Rotation paths and how fast each direction turns (degrees each step)
Each turn is a multiple of 5 degrees from 10 to 175, or 0.
Each row of a path follows its step; steps can be skipped.
path 1
step 1: -5 13 9 3 15 -3 4 10 -11 13 1 0 -4 7 -2 8 -6 -6 5 18 -6 -7 1 -12 12 -2
 18 -4 5 0 9 -17 -10 18 -1 -4 -13 -1 -8 -19 -1 14 3 2 -9 -7 3 -6 -7
step 3: -20 11 10 3 8 1 -5 5 -15 -1 1 6 -19 9 -7 2 -18 -6 6 5 6 -8 15 1 12 0 -3
 -2 21 9 -5 3 1 1 1 1 -10 -5 -5 -8 5 -19 -5 -15 -9 -12 7 4 3
step 4: -5 15 5 2 -4 -4 9 11 -1 7 8 -1 2 3 -6 -3 -10 2 -3 19 3 3 -18 -2 1 -3 7
 -1 1 -6 3 -18 -13 -5 -21 -4 -20 2 -9 -13 -4 11 6 14 -11 4 1 14 -14
step 5: -7 1 -3 -5 -1 6 -3 10 -5 10 6 15 -9 16 -4 -5 -13 0 -1 -2 -2 -10 11 6 6
 -24 10 -5 1 -5 -1 7 1 2 -15 4 8 0 18 -11 0 -18 -7 4 10 -6 20 0 -9
step 9: -12 2 19 -11 -12 6 10 0 -17 3 -11 10 0 8 -13 6 -16 10 6 -5 0 5 -1 6 -3 5
 -2 -11 0 -2 7 -14 -6 -21 -12 -3 -25 5 6 1 -10 4 8 -2 4 0 -1 6 -4
step 11: 7 12 11 0 8 -11 20 2 -12 -5 -5 6 -14 14 1 0 3 18 -3 6 11 -6 -3 0 5 -17
 -3 -4 1 -9 -11 -10 -2 -8 -12 -8 -19 9 7 2 -5 -2 -2 8 2 -10 1 -18 5
step 12: -14 -5 23 -10 -16 12 -3 3 -14 6 -7 12 -12 14 -4 5 -17 -3 22 -6 -5 -3 -2
 14 10 0 4 -3 6 -6 6 -5 8 -3 -8 5 1 5 -10 2 -8 3 -5 -2 -12 6 9 4 1
step 19: -15 20 9 -8 -5 -6 -2 -4 -10 3 1 20 -5 0 3 -10 -1 -1 7 -19 4 -10 22 5 7
 -8 3 -10 -9 2 -7 -11 -9 2 -6 4 12 14 4 6 4 9 7 7 6 -6 7 13 -1
Speeds:
-7 -5 0 -3 -5 0 -3 3 0 2 -2 2 -1 -1 7 2 6 1 3 -4 5 -3 0 1 0 -1 1 -1 4 -2
 4 -1 -1 -1 1 1 2 0 3 -2 -3 -6 1 1 3 0 -2 4 -2 | 155
-2 -3 1 -4 2 3 -2 1 3 3 -3 1 -3 -3 -5 -1 -4 -2 3 -2 1 -2 6 6 2 4 -1 0 0
 0 -2 2 2 2 -2 3 9 3 1 -4 3 3 1 0 0 -2 4 -2 1 | 155
2 -4 -2 1 -3 -1 2 6 -2 -4 3 -1 -3 5 1 0 -4 -3 -4 3 -2 0 2 2 1 -1 5 3 2
 -1 3 6 5 1 1 1 5 -4 0 4 0 -2 -2 -3 4 1 -1 4 2 | 145
8 2 -8 -1 3 -1 -2 -1 -3 0 2 1 -2 0 2 0 3 1 0 -5 2 -6 -1 2 -3 -1 6 -3 0
 -1 -6 -3 1 -2 -4 -1 2 1 5 1 6 -1 -1 0 -2 1 0 1 -2 | 125
path 2
step 1: -14 -17 -15 1 17 1 -8 0 13 -10 -3 -8 2 0 -10 -12 -6 -8 -13 -6 -4 -6 -20
 -15 -9 -2 1 -15 -26 -7 -2 9 2 8 -1 -17 8 -12 -19 -2 0 4 -14 1 15 -5 -13
 -7 9
step 9: -4 -20 14 1 24 7 -13 -1 -4 6 -6 -17 4 -15 -18 5 8 -6 16 -3 -5 3 -14 -14
 4 23 2 -11 0 2 14 7 8 -2 6 -3 5 18 -11 9 5 -9 6 3 13 12 -10 8 13
step 12: 0 2 19 4 20 0 -1 6 22 15 19 -19 -6 -13 -2 18 -23 10 3 -3 -9 0 2 11 8 -1
 -2 -9 -9 -9 7 20 -5 16 3 -7 8 10 -2 6 2 -3 -7 13 1 3 -9 5 15
step 15: 16 9 -4 4 8 -2 0 -8 22 9 17 -5 24 -19 22 0 -6 1 -19 3 3 6 -5 8 -8 2 6 -4
 16 12 -4 -2 -3 16 15 -12 7 -4 -2 5 4 15 0 16 0 8 -6 13 6
step 18: -2 -2 6 1 11 -10 -3 8 7 -11 -2 -12 9 1 6 -24 -1 -8 0 8 -6 6 -18 -12 -23
 6 16 -9 2 6 -17 -10 -14 5 -1 -14 24 0 -12 8 6 9 14 9 7 20 -6 -5 -6
step 19: 16 -18 -5 7 -4 -8 -10 -7 9 2 0 -10 0 -9 -16 -6 -7 4 -13 -11 9 -6 -6 2 -2
 -21 -3 -5 -2 -2 12 12 -2 14 18 0 9 11 -7 8 26 7 9 -15 -3 7 -16 -14 16
step 21: -8 -16 11 -6 6 -6 -8 -5 1 -6 3 1 6 1 -7 -21 -10 10 0 7 -5 -12 -6 -5 6 2
 -11 -16 -25 8 -8 7 -14 6 8 -16 21 2 -7 -2 8 10 -1 -3 18 -12 -10 -22 13
step 25: -11 -14 15 7 21 6 2 14 2 6 -13 -6 5 -9 5 -10 -12 5 -2 10 4 11 1 18 3 24
 -6 -4 -6 10 -17 -5 10 9 -1 -3 5 8 11 10 1 0 8 -8 17 19 -8 17 13
Speeds:
2 -5 0 -2 0 2 4 -4 -3 5 2 0 1 -2 1 0 -1 -4 0 0 -8 0 2 -7 -2 -1 1 -2 -1
 -1 1 1 -1 1 -3 1 -6 4 -2 4 0 1 -1 7 -4 1 2 0 4 | 10
-2 4 -2 0 6 6 -5 -3 2 1 -1 2 -4 -7 -2 0 3 0 2 4 1 2 2 -2 -1 0 4 0 0 1 1
 5 2 4 -3 -5 1 -3 1 -5 0 0 -2 4 0 3 4 0 0 | 130
2 -1 4 1 -2 -1 -5 -1 1 0 -1 0 -3 -1 -1 1 -6 2 3 1 -1 -6 -4 -5 -4 -3 -2 4
 -5 -5 0 2 -3 0 4 -4 0 -2 -3 4 0 -6 -1 -3 -2 0 2 1 -5 | 40
2 3 0 3 -4 4 7 -4 3 0 -4 0 3 3 3 2 -1 -1 1 4 1 -2 -4 1 2 -1 7 -4 -1 0 -5
 3 0 2 0 -3 -1 -1 8 3 -3 -2 0 -1 2 3 -1 2 0 | 145
2 0 0 4 2 -2 3 0 -2 5 1 -5 -4 -7 -1 6 1 -3 2 -3 -3 -5 -1 4 3 -4 -2 -2 4
 3 2 -2 -1 1 -1 -4 -1 5 5 -2 1 1 -1 -4 1 -2 0 -1 -3 | 145
5 1 2 0 0 -1 2 0 0 1 1 1 2 -1 -4 0 0 3 3 -2 -3 -1 -1 6 -5 3 6 7 4 0 1 2
 2 3 -1 2 1 1 -3 1 -1 -4 2 -4 1 1 0 -2 9 | 110
3 1 -2 -3 1 1 0 5 2 5 0 -3 4 0 -3 5 -4 -7 -1 2 2 1 1 1 2 3 -8 4 2 -2 -2
 5 -2 -1 -2 2 1 -5 1 3 -2 2 -1 0 2 7 2 2 0 | 140
path 3
step 3: 12 6 -6 -6 -7 -8 -4 10 8 -11 -2 -3 9 -6 12 3 6 -2 5 -10 -17 -19 5 4 -7
 13 -1 4 5 7 6 5 -20 -3 1 -15 15 -10 4 12 -4 3 -12 1 -20 14 -2 -20 -6
step 7: 13 3 15 -3 12 -13 5 -1 13 -10 9 0 7 2 11 0 -10 -7 -6 12 24 -5 -5 -7 -18
 9 13 5 13 -12 -9 4 -1 -7 -2 -12 8 -2 6 -16 7 3 15 -10 -9 -11 -3 2 -5
step 15: 6 5 7 -5 0 -7 6 20 17 -10 -8 -14 -1 -9 2 -4 -2 -19 -3 -6 7 -14 -2 -16
 -11 6 1 6 6 -8 25 18 0 -8 -9 -13 7 -4 3 -7 11 4 -2 1 -12 5 -8 -7 -3
step 16: 13 15 -12 0 -11 -26 6 12 -9 6 -8 -8 20 -12 15 3 1 -4 2 2 6 3 0 3 -17 7 9
 -4 16 4 5 -13 -3 15 -3 -15 9 -10 -2 -4 -1 -3 6 5 -6 -4 2 15 -11
step 21: 13 -3 6 -5 -18 -12 -9 17 4 -4 -16 22 19 -3 -3 9 5 -16 3 -6 -15 -13 -5
 -12 -6 -1 3 -9 -1 -4 7 -2 -7 7 6 -10 -1 -4 12 -8 1 1 -14 -9 -6 -2 -15
 -10 -6
step 22: 23 -7 -5 -15 1 -9 13 11 9 -3 -3 -6 9 -8 0 -8 13 -16 8 6 1 1 -10 4 -12 7
 14 8 13 -8 3 12 -7 -2 11 -11 11 -10 -11 7 7 9 19 -3 1 -4 -2 -18 0
step 25: -3 11 -2 1 -7 -18 2 -5 24 -12 -8 -5 -1 -14 -4 -6 -22 5 3 8 18 -11 12 6
 -5 6 17 6 15 -5 -2 6 -7 0 10 -3 12 -4 2 6 -8 7 10 -5 -3 -3 -18 9 -9
step 26: -4 6 10 4 -4 -16 4 5 4 -12 -7 9 17 3 11 -10 -5 2 -13 1 6 -13 5 -22 5 12
 10 -8 -14 2 -18 -10 -1 2 6 -19 4 -7 -11 -3 11 2 5 -2 -23 6 1 5 -4
Speeds:
0 0 -5 -2 1 -3 -1 4 1 6 0 2 2 -4 2 -1 2 -7 2 -4 -3 8 -2 1 -1 -3 -2 4 -3
 2 2 1 2 1 1 3 0 0 0 1 2 5 1 0 -5 5 2 1 -2 | 60
0 1 1 6 -1 2 1 -4 -1 3 1 -3 6 0 2 9 -1 -1 1 -2 3 4 0 5 -4 1 3 2 4 -4 -3
 2 -5 -1 2 3 -2 0 3 1 -3 0 -2 -3 -2 -1 -2 3 -5 | 160
-1 4 -6 1 0 -5 -1 0 -1 1 3 4 2 -1 -2 4 -5 -3 -4 2 0 0 0 6 0 1 2 -3 -2 2
 5 1 4 0 -1 2 3 -2 -1 -5 -6 -2 -5 4 3 -2 -2 0 4 | 90
2 -3 4 -1 2 -3 2 -3 2 -1 3 3 -5 -5 2 5 2 4 0 -3 0 0 1 3 -7 -1 1 -1 -1 -1
 -2 -2 -5 0 -1 5 4 2 -1 -4 1 -1 1 4 0 4 4 -4 3 | 70
-4 0 3 6 1 -1 -3 2 -2 -3 8 2 4 -1 -3 0 -1 -3 -5 1 -1 2 -3 -4 1 -3 -4 4
 -4 -2 -1 -3 -6 2 -3 1 2 -1 -1 2 5 1 0 0 5 -3 2 1 -1 | 115
3 -1 1 7 -1 -4 1 -2 1 5 -1 1 -5 7 0 1 -3 0 1 2 -4 3 -1 -3 0 -3 1 -3 -4 4
 2 2 -3 -2 -1 1 -4 1 -3 -2 6 -3 -2 -3 -4 -1 -4 1 3 | 115
0 -2 0 0 2 0 -3 -2 -1 -1 2 -5 5 0 4 2 0 -2 -2 0 4 -5 -5 0 2 2 4 2 -2 3
 -2 6 3 0 -5 2 0 2 -5 0 5 -5 1 5 -2 3 1 -4 -2 | 95
path 4
step 1: -1 4 -6 1 -11 -7 0 -11 -18 6 18 -1 -14 -3 6 6 -11 2 13 -8 -8 7 -6 -8 -11
 12 -16 -9 -9 -3 13 12 3 -10 3 11 -17 13 17 -6 13 8 12 -2 -7 -7 1 0 6
step 10: -11 12 -8 -9 0 12 0 -7 -7 3 5 -4 -9 3 -1 -4 -11 2 15 -25 -7 -10 4 -9 -6
 -4 5 21 12 -4 29 -2 -10 1 0 -2 5 -3 -10 -11 -8 13 -3 9 -4 10 -2 2 -2
step 11: -9 18 -8 -1 -14 4 -14 3 -7 5 6 -19 -6 5 4 -11 2 -4 1 -16 -3 -3 11 12 0
 -2 2 0 -3 -3 1 -1 -1 11 -4 -8 4 -8 -8 -7 -25 -1 -21 20 -13 -13 6 4 -6
step 15: -2 9 -11 -6 -7 -13 9 1 0 -5 2 7 -13 -8 0 7 11 9 -9 -15 1 6 -8 -4 -6 14
 -9 -1 -6 13 3 9 -3 -8 6 -8 14 -8 -21 -12 -8 -16 -16 10 -9 -17 5 12 4
step 17: 0 7 -11 -6 -4 11 0 -3 -9 0 10 -10 -13 -15 3 20 -7 2 2 -17 -6 0 -31 -13
 -3 1 -17 15 -4 1 -8 2 3 1 6 3 -8 -7 1 -6 -2 9 13 8 6 7 10 4 -10
step 22: -4 8 -19 4 -23 0 4 -2 9 5 -9 29 -7 -1 -4 2 -3 -8 0 -6 -5 5 -11 -17 -6 12
 9 10 4 -4 15 2 8 -10 1 2 -4 -3 -8 -8 -7 -10 -13 -7 10 8 -15 1 -5
step 23: 0 2 -6 -9 -26 -3 9 2 8 -5 0 6 -7 12 -18 3 -1 -12 5 0 -6 1 -6 4 -1 -2 -6
 6 3 0 -5 -7 -1 12 5 7 -13 -22 11 -6 -10 -10 -34 -10 -6 7 2 1 1
step 24: -1 -2 1 -1 -4 8 3 1 -5 -1 -11 -6 -13 -14 -10 17 -11 3 18 7 -12 6 -19 11
 13 2 -21 -14 7 -1 -1 0 3 9 4 8 -6 -7 -12 -18 -9 -4 -17 -4 5 11 -10 -3 1
Speeds:
-2 1 -1 0 2 2 -3 0 5 1 -1 1 2 3 3 0 5 -1 -2 -4 3 1 0 -7 -1 1 3 4 5 -4 0
 1 0 3 0 0 -2 -4 -6 1 -2 3 3 6 2 -3 -8 -1 2 | 95
4 -1 -4 1 0 4 2 -1 6 -2 0 0 1 -1 -4 2 2 -2 1 5 -1 3 -4 3 -2 2 -3 8 -4 2
 -4 1 3 0 1 -4 -1 1 -5 -2 -5 1 -3 -2 4 3 -1 2 -3 | 10
5 -2 2 7 0 1 2 -2 0 3 3 5 1 3 5 0 1 3 -2 -2 2 6 1 0 -5 4 -1 -1 2 6 3 2 0
 3 1 2 1 4 -1 2 2 -1 -1 -3 -1 1 1 5 5 | 55
0 -1 -4 4 -5 -4 1 5 2 3 -5 1 7 1 4 2 -1 0 2 5 -3 2 3 -4 3 1 -4 -1 1 -6 2
 -2 -2 -2 -2 -1 2 -2 -1 2 1 2 -6 0 0 -1 3 3 -2 | 40
8 0 3 3 -1 2 -3 1 2 2 1 -2 -3 -1 -1 -4 -1 -3 3 0 1 2 4 -3 4 3 0 1 -3 2 5
 -1 1 3 -7 -4 3 1 3 1 -5 -1 5 3 0 1 1 -2 -6 | 45
-2 0 2 -2 -1 1 4 -4 3 -3 -1 4 1 -5 3 -4 2 -1 -5 1 -4 -3 1 -2 4 5 3 -2 -2
 2 -1 -1 -3 -2 5 2 1 2 -2 5 -3 -1 1 -3 -6 2 -4 2 -5 | 110
-1 -5 -2 0 -2 0 -2 3 -5 5 4 -1 -9 -2 1 0 -1 1 -4 -2 0 2 6 -2 4 0 -4 3 -4
 -1 -7 1 2 -2 1 -3 -1 -1 1 4 0 0 -3 -1 0 -1 -5 1 2 | 175
path 5
step 3: -11 3 -1 12 -12 -1 3 4 2 9 -4 2 -3 2 6 11 -26 4 4 7 11 0 -5 -4 -9 3 -15
 9 -6 -2 10 -30 1 -8 -12 5 23 0 -5 6 6 -2 -8 -5 -14 19 17 -9 6
step 6: -2 -3 -15 -5 -15 5 1 -12 7 0 11 0 2 -6 -3 3 16 -10 -5 -13 -15 -5 -21 -6
 0 18 -10 4 19 14 10 4 -11 -1 7 -15 3 -13 -5 -14 4 -4 1 21 -7 -10 0 -12
 -5
step 10: -7 5 -16 -3 -25 3 0 -7 4 -6 1 10 1 9 11 -2 -11 19 9 -2 1 -2 -11 -4 -18
 -8 -13 2 10 -8 -11 1 -12 5 -3 8 -27 7 9 4 1 3 10 -7 23 -1 3 2 -9
step 14: 2 8 1 -14 2 3 -22 -11 -6 12 4 -1 12 8 -16 -9 16 -5 -12 6 1 0 -16 -2 9
 -11 -8 6 9 1 2 -1 -16 -5 -6 17 -5 3 8 -12 -2 4 -19 -3 -13 22 9 -8 -9
step 18: -7 19 -17 2 -6 -13 3 6 -5 -23 -7 -11 -5 -9 -2 6 -9 -3 -13 8 -10 6 10 -5
 9 -9 -8 -18 7 -11 7 -16 -1 1 -14 -1 1 8 5 5 -15 12 6 -7 6 6 7 -19 -8
step 21: -18 -11 7 7 -1 6 16 -5 8 13 9 7 8 -2 7 -3 0 -12 -14 0 5 17 -13 -17 -8 11
 -24 5 7 1 0 -9 15 15 24 2 4 11 -3 -9 0 2 -8 -12 2 -3 8 -1 6
step 23: -7 -10 8 -11 3 -2 1 8 -1 -11 7 -9 -5 14 -10 -18 12 10 -3 -7 6 -2 2 3 13
 7 -5 13 13 6 17 -10 9 12 4 14 -20 -20 0 -20 -2 -10 -3 -6 -4 2 11 -7 16
step 25: 1 1 3 -9 -13 -9 -9 11 -1 -5 -3 21 16 -6 0 -14 -4 3 -1 -1 -1 -16 -13 -3 5
 -2 5 -7 11 -13 -8 7 16 -5 1 -3 -2 -19 3 -22 8 26 3 3 16 -2 -3 -1 13
Speeds:
-3 -4 0 6 1 -1 -6 -7 2 6 3 -1 2 2 -1 5 -2 2 -2 3 0 0 2 -1 1 0 -2 -2 -1 1
 3 0 -3 0 9 1 3 -2 -1 3 -7 1 1 2 2 1 2 0 1 | 45
-2 -3 3 -4 1 -3 2 2 3 0 -1 -3 -4 5 7 -2 -4 -1 -4 0 -2 -2 -2 3 -5 -3 -2
 -1 -1 -1 -3 1 0 -1 2 3 -1 6 -1 4 -1 3 4 4 -5 -1 5 -1 1 | 40
0 2 0 -4 1 -2 0 2 6 0 0 -7 4 -5 -3 3 -1 0 1 -3 2 -1 4 -1 -3 -5 0 0 -6 3
 1 -1 3 -6 0 -2 4 0 2 4 0 -3 3 -4 -2 4 0 2 -2 | 170
-3 -1 -5 -2 -1 5 1 1 -2 -3 -1 0 -2 -1 -2 6 -2 -2 -1 -6 0 3 1 2 1 3 1 -1
 1 4 3 1 -1 2 2 -3 -1 3 1 -1 -5 0 2 -4 -7 -5 -2 2 7 | 70
5 0 -5 -2 0 -1 5 -5 2 -6 3 -3 -1 3 -2 -3 1 6 1 1 -4 -2 -4 0 3 -2 1 0 0 1
 3 -1 -6 -3 5 2 -4 1 6 -1 0 -2 -1 0 0 3 -3 2 0 | 80
